The same turns and mirrors carry the whole set onto itself, and each row onto the other rows of its family. Which rows share a family with each named row? Give them in list order.
These 20 rows form 4 families of 5 rows each.
Tagot: [ 21   4   0 -10   8  -2 -11  25   5   5  10   5]
Fute: [17  7  8  1 17 13 -6 10  3  1  4 -6]
zovan: [22 -5 10 -2 13 -5 -1 18 10  2 17  2]
lerak: [ -6  -8   5  -2 -11  -2  16   9  -3  15  -5  10]
sis: [ -8   5 -11 -12   8  -5  15  -3  -3  -9   3  -6]
luk: [ 18  -1   1   9 -15  -4   3   0   5  11  -3  -4]
situr: [ 10  -9 -10 -14  16   7   7   0   9  15  17   1]
sur: [-10   9  -7 -11  11   3  16  11 -10  -6   0  -3]
nas: [ -6   4 -14 -10   1  -6  15  -5   6 -10   5   9]
romi: [15  1 12 15 -5 -4 11 11  2  2 -2 -5]
Pid: [  6  -3  -4 -13  18  11  10   0  10   3  20   9]
kap: [ 15  -9 -18 -13  15   6   4  -3   1  15   4   0]
gera: [ 14 -12 -11 -15  19  -6   2  -5   4   0   9   3]
simi: [-12  -3  -8 -17   9  -7   6   8 -10  -3  -2   6]
zas: [ -5   8   0  -7 -14 -10   4  14   8   5  -6  13]
Kos: [ 22   6  -1   7 -12 -10   9   4   4  -4  -1  -6]
punap: [ -8   3   4 -13 -16  -6  11  16   3   9   5  12]
Dorif: [  1  -1   3  -9 -14   1  24  11   6  12   8  12]
duf: [ 15   7   5   2  13   3 -10  22   2   2   9  -6]
giz: [ 19   2   6   4  -8   2  -3   4   9  16 -12   1]

Same family as Kos: Tagot, sur, kap, Dorif
Same family as lerak: zovan, romi, gera, simi
Same family as nas: Fute, Pid, zas, giz

The same turns and mirrors carry the whole set onto itself, and each row onto the other rows of its family. Which rows share a family with each named row? Give them in list order.
These 32 rows form 4 families of 8 rows each.
sina: [ -9  30  -4   7  -6   5   5  -2  -8 -14  -1  16]
nadi: [  0  -2   7  14 -12   2  -1  17   4  -9   5  13]
Zavum: [ -4   2  -8  30  -5  -1 -16  -9  -2   4   0  12]
supe: [  1  12   2  -3 -21  -4 -18   2  13  -8  12  26]
moki: [  0   0   6  12 -11   2   1  19   1  -8  -5  13]
rure: [ 10   1 -14   1   2  -4  -2  -3  14 -16   4   2]
biz: [ 11  14   3   9  -7 -21   0 -15   5   6  -5  15]
kede: [ -7   1  -1  26  -7  -7 -15 -14  -1   7  -2  11]
Takim: [ -7  35  -7  13  -5   3   4  -2   1 -13  -4  17]
tisi: [  3   8   4  -5 -20  -4 -20  -7   1 -12   7  28]
Lizet: [-17  18 -18   2 -14  -5 -13   5   6  -5 -12   8]
supi: [-2 32 -5 15 -7  5  7 -2  2 -8  1 26]
Toz: [  9  14  -2  12 -13 -24   5 -14   4  -5   5  12]
votu: [-20  20 -18   5 -16  -1 -14  -2   5  -7  -8  10]
ros: [  2  -4  -9  -3   1   1   5  -3   8 -18  -2   3]
gevi: [  0   3  11  20 -12   1  -4  15   2 -15   8  11]
Puzu: [  2  11   4  -1 -23  -3 -22  -1   8 -15   8  28]
poki: [-6 35 -7 10 -5  5  3 -2 -2 -9 -7 16]
Fime: [ 16  14  -1  10  -2   3 -23  -9   4 -17 -13  23]
fugi: [  8  14  -1   9  -8 -19   2 -19   1   4   0   8]
Vek: [  6  16  -2  15   2   9 -18 -11  14 -23  -9  20]
Pulez: [ 13  16   1   7  -3  11 -19 -11   5 -22  -9  25]
godus: [  5  11   4  -3 -23   0 -23  -1   5 -12   5  27]
sumud: [ -6   1  -2  23  -7  -5 -15 -13  -2   9  -4   9]
fito: [-20  19 -20   6 -15  -3 -15   0   6  -6  -5  11]
gapam: [ 10  -4  -8   0  -1  -2   5   0  10 -16  -2   2]
Laket: [ 10  14  -1  10  -6 -19   2 -18   5   5   2  12]
zab: [  8  -4 -10   1  -1  -3   5  -2  13 -19  -1   4]
lovub: [-20  11 -20   9 -19  -6 -13  -6  11  -9  -6  13]
dorob: [ -6   2   3  20  -3  -3 -17 -16  -5   5   0  11]
pabo: [  1  -4   9  10 -13   3   0  16   3  -9   3   9]
zekof: [ 15  15  -3  10   0   9 -19 -10   7 -20  -5  26]

Same family as Fime: sina, moki, biz, tisi, Lizet, ros, dorob
Same family as lovub: Zavum, supe, rure, supi, Toz, gevi, Vek

The same turns and mirrors carry the whole set onto itself, and each row onto the other rows of its family. Which rows share a family with each named row? Give them in list order.
These 20 rows form 4 families of 5 rows each.
fuz: [-14  14 -15  -8  -5   7  -5  -9   3   1   6  -2   9   1 -14 -30 -13   4
 -14  -1   7  14   3  13   1  11  23   1 -16  18  27   4   2   7   1]
busim: [ -6  11  -2  -4  -9   7  -4  -2   7  -6  -3  10  10   7 -11 -19 -17   4
  -8  -9  15  14   0   6 -11  14  14   5 -15   3  33   6  -9  11  -1]
mele: [-10  -2   1 -12 -14   3  -3  13  -1  12  -5   5   8 -21 -11   2  -5  22
  11  11  28 -16  -3  -8  16  -2  16   5 -24  12  11   4   1 -19  14]
Nud: [  5   4  -3  -1  -1  22 -26  -7  -8  -7  -1  -5   1   0 -18 -24  -4   1
   3  -8  22  -3   5   3   4   6  12   8   5  12  10  -7   7  22  -2]
Fiki: [  6   8   4  -9 -10  17 -22  -7 -12   0  -6  -3   7 -13 -11 -18   2 -10
  -5  13  24  -2   2  -4  12   4  12  16  13   7  11  -5   4  23  -2]
Seves: [-12  -2  -6 -14  -8  -7  -3  12  -2   8 -11   8  12  -4   1  14  -5   9
  17   6  24 -12  -2 -16  25   3  17  -1 -12  17   6   2   6 -18   8]
supo: [-13   3  10  -9  -6  -8 -14  17  -7  12 -15  19  18 -10  -9   5  -3  10
   3   2  23 -12   7  -8  17   9   9  -1 -24  20  17  -1  -1 -12  16]
kur: [-10   8 -17   0   5  15  -6  -2   4 -12  -5   2  10  12  -1 -30 -13  -4
   1  -3  15  10   1   2   1  11  31   0 -14   7  27   0  -8   8  12]
Pabi: [-11   8  18   2  -5  22  -3  -5  -5   8 -19  15   8  -4 -13   3 -10   4
  20  17  27 -11   4 -11  19  -5  17   9  -1   8   8   6   1   3  -9]
Mas: [ -8  18 -12 -17 -17  -3  -8   5 -12  -8  12  -1   9  -5 -10  -2 -15  -3
 -13  10  24  -4  -7  -1  12   3   1  -4 -28  20  26   2 -12 -12 -10]
nomod: [  0  -2  -7  -6  -2  13 -17 -11   1  -5  -6 -10   3  -7  -5 -27  -4  -2
  -8   1  35   2   2 -14  18   4  12   1  15  14   7  -6  11  12  11]
vepe: [ -8   3   7  -2   7   6  -6   0 -11   6 -13  22   5   5 -21   5 -11   7
  12  14  24  -7   7 -17  17  -8  -1  -1   3  15  13   1   0  13 -14]
Sab: [ -4   8   7   5   5  13 -10  -5 -14   1 -24   9   3  -1  -2  -4  -9   5
  17  11  25 -20   9 -16  10 -10  12  -2  10  10  10   0  11   6  -3]
lofi: [ -6   8 -16 -12   3  -1   8   9   0  -4   5  -5   9 -11 -10  -3 -12   2
 -11   9  16   0  -6  -1  22   9  12  -2 -30  15  30  -2  -6 -25  -3]
Vozep: [ -5   5   3   7   7  18   0 -11  -8   5 -18   6  10   7 -14   2 -14   9
  10   9  13  -4  -2 -12  31  -7   7   1   8  15   2  -3   2  -1  -3]
fumet: [ -6   2 -11  -5  -3  -1  -8  -4  -1   4   1  -1  18  -2 -18 -29  -5  -9
  -7  -2  12   7   3   4  -3   9  28  12 -11   5  33   9  -6  16   7]
gen: [ -3   3   3 -14  -1   7 -23  -3  -4  -7   0   0   5 -10 -12 -13  -7   9
  -9   4  35  -2   2  -1   0   6   1   7   9   5  14  -9  14  27   6]
nuri: [ -4   7 -27 -13  -5   1  -1   3 -12   1  13   1  14 -12 -18  -8 -19   5
  -5  14  17   0  -7   0  10  -8  18   2 -26   9  32   3 -11 -13  -4]
Zoz: [ -4  15 -31  -8 -12   9  -2  14 -18  -6   6  -9   2   2 -10 -12  -7   4
  -4  14  17   4  -8   2  15   0  13 -10 -22  18  19   2  -2 -19   0]
dop: [-16   3   2  -5   0   0  -6  11  -6  13 -12  -7  19  -1  -9  -9   1  20
  10   6  20 -13   3  -2  23   6  17  -8 -24  13   4   3   9 -23  13]

Same family as Fiki: mele, Pabi, fumet, nuri
Same family as Nud: fuz, Seves, Sab, lofi
Same family as kur: nomod, Vozep, Zoz, dop

The same turns and mirrors carry the whole set onto itself, and each row onto the other rows of its family. Which rows share a family with each named row? Give them in list order.
These 40 rows form 5 families of 8 rows each.
vozed: [-21   8 -14  -5   6 -11 -16  16   6]
gemo: [-17   5 -24  -7  -6  -9 -16  14   7]
tero: [-29  11 -21 -13  -4  -7   5   6  15]
fevu: [-22 -10 -22   0 -11   1   0  -4  10]
Kifod: [-12  14 -20  -6  10  -4 -17   9  10]
Ren: [ -7 -10 -14   1  12   7   5 -11  12]
Doto: [-13  16 -14 -15  10 -11  -1  18  17]
dev: [-11 -12 -18   2   1  -6  16  -8   4]
sem: [-19 -14 -19  -2  -5  -5  19  -1  12]
pidog: [-24  -2 -19 -10 -16  -2   0  -1  15]
tuseb: [  3 -15 -14  -7  11 -12  14  10  10]
kuzon: [  6  -1 -14  -6  21  -3  -7   4  10]
kegib: [ -5   4 -19 -12   7 -21  -2  23   9]
dosim: [ -8  12 -17 -21  12 -16  -2  17  13]
kebi: [-25  -1 -23  -3  -2   5   0 -10   7]
lito: [-18  14 -24 -10   4  -6 -15   7   5]
Vimed: [  3 -12 -11  -8  17 -15   4   9  22]
lusud: [-26   6 -21   0   0   6  -4  -6  11]
Pog: [  9  -8 -12 -17   6 -12  -4  10  13]
Nunat: [-27   6 -24   0  -8 -10   4   1   3]
miv: [-32  -4 -15   3  -2   0  -3   0   8]
zumeb: [ -3 -14 -17  -6  12   4   7 -10   8]
Salef: [  0  -8  -7  -6  20 -10  -7  12   6]
Muzam: [  6  -7 -17 -10   9 -11 -12  15   8]
Giri: [  1 -22 -16  -4   5   0   3  -2  10]
peti: [-12   7 -17 -10   9 -20  -9  19  20]
fofad: [  3  -8 -12 -17  18  -9  13   4  15]
bomo: [-18  -9 -16 -10   2  -1  20  -7  17]
zeli: [-11 -19  -8   1  11   1   7  -5   8]
des: [-17 -16 -14  -1   4  -5  14  -6  24]
mugob: [ -8  11 -21  -7   5 -20  -6  16   0]
nodub: [  7  -8 -15  -6  14 -16   8   6   2]
kuf: [-31   3 -19  -2  -4 -10   0   5  22]
dus: [-10   8 -18 -16  -7 -12 -14  14  13]
gafup: [-14  -7 -10  -7   8   1  20  -4  20]
fabe: [-29  10 -15  -8  -2  -3   9   4  19]
fibav: [  2  -1  -7 -14  20  -8  10  10  18]
bise: [-27   6 -23  -5  -9 -14   4  14  10]
Zonu: [  5   0 -17 -14  20  -7  -9   7   6]
Tosi: [ -3 -18 -11 -10  -4   0   9  -6  16]

Same family as miv: vozed, Vimed, Salef, peti, zeli, des, kuf
Same family as nodub: dev, pidog, Pog, Nunat, mugob, dus, Tosi
Same family as gafup: Kifod, Ren, Doto, kuzon, lusud, fabe, fibav

The same turns and mirrors carry the whole set onto itself, and each row onto the other rows of its family. Which rows share a family with each named row? Give them in list order.
These 40 rows form 5 families of 8 rows each.
daz: [ 14  -5  -8  -7  28   1  -7 -17   6  17  15   8   0]
Nutaf: [ 12  -7  -9   6  10   2 -28  -6   6  11  21  -6   5]
rizam: [  3  -6   3  -5  24   0  -4 -23   6  15  11   6  -6]
Daso: [ -4  -2  -7  -9  11  -5  -2  -2   9  16 -11   5  11]
pezon: [ 10  -6   2  -2  26  -3 -13 -19   7  12  20   1   5]
Zubes: [  8  -3 -11   8   2  -2 -26  -6  10  -8  18  13   4]
Vasor: [ 10  -5 -13  -1  17   5 -19  -8  -1   7  21 -17   3]
Zopit: [ -9  -5  -5   2   8  11 -12 -13  -8   5  -8  -8  -7]
sak: [ 12  -1  -6   2   6  14 -20 -11  -3  20  19  -7   5]
pigaz: [ 10   1  -7  -6  33  -6  -8 -19   1   7  10   5   6]
dib: [ 15   6  -6   1  12 -11  -7 -12  10  -9   9  22   1]
ful: [  4   4 -10  -4  17  -5  -1  -3   0   2 -17   9  13]
mit: [ 11  11  -9   5  -8  -3 -26  -5   6   0  14   9   3]
vizu: [ 17  -1   5 -11  -1  18   5  -9  -9  -5  11  -5   3]
fogav: [11 -6  9  2 -8 16  1 -8 -5 -7  5  0 -2]
Pato: [ -1  -3 -15  -7   8  -4  -5   0   1   5 -19   5   7]
Mif: [ -4  -6  -7  -7  20   6  -4 -11 -12  -5  -5 -12   1]
Tusal: [ -5   3  -2  -9  11   0  -3   2  -1   3 -17  -1  12]
Nove: [  6   3 -14   3  -6  -4 -22 -12   8 -13  16   1   6]
gudot: [  6   0  -1   0  19  -7 -12 -19  12  -8  17  20   5]
bon: [ 11  -4  -4  -7   9 -13  -6 -21   9  -8  14  19  -3]
Rivid: [ -4  -2  -5  -6   6 -13  -7 -16  13  -8   9  20   3]
tiz: [-11 -14  -5  -1   8  11  -3  -6  -2   0  -4 -11   0]
Duv: [ 15   0 -13   6  -5  -1 -18   1   8 -10  20   1   0]
pigek: [  6   2 -13  -1 -11   1 -24  -3   4  -3  17   9  13]
Guzi: [  9   1  -5   0   8   8 -18  -6   9  17  23  -9  -3]
Tafug: [  1   4  -6  -9  12 -12 -17 -17   2  -6  10  23   3]
nadid: [  9   2 -17   3  11  10 -22 -10   5  13  17  -9   9]
Mabi: [  9  -3   4  -8  -9  17  -6  -9 -14  -7  14   3  -2]
mida: [ 16  -6   9 -11  -2  14   0   4 -10  -4   3   1  -2]
fes: [ -1  -5  -4 -15  27  -1  -9 -16   6  10  20   5  -3]
Tuvib: [ -4  -9  -9 -11  14  -1  -3  -2  -2   9 -11   7  20]
Bek: [ 15   1   1 -19  -5   2   3   1   3   4   7  17  15]
bibeg: [24  3 -3 -5 -4  2  3  8  4 -1  0 10  9]
mafut: [19 -1  4 -8 -3  4  1 -4 -6  5 -2 17 18]
pez: [ 16  -8   0  -7  -1  13  -1  -1  -9  -7  12 -12  -3]
ridez: [ -4  -6   4  -8   7   8  -6  -5 -11  -6  -8 -10  -5]
voru: [ -6  -5  -8  -4  13  14  -2 -12  -9  -7  -7  -4  -7]
Velop: [ 21   0  -4 -14  -5  -1   1   4   1   8  -1   4  17]
meko: [ 14   4   2 -13   2   7   1  10   0   5  -5  11  14]

Same family as fes: mit, fogav, tiz, Guzi, Tafug, Tuvib, mafut
Same family as Mabi: rizam, Daso, Zopit, sak, Rivid, pigek, Bek
Same family as Nove: daz, vizu, Pato, bon, nadid, voru, Velop

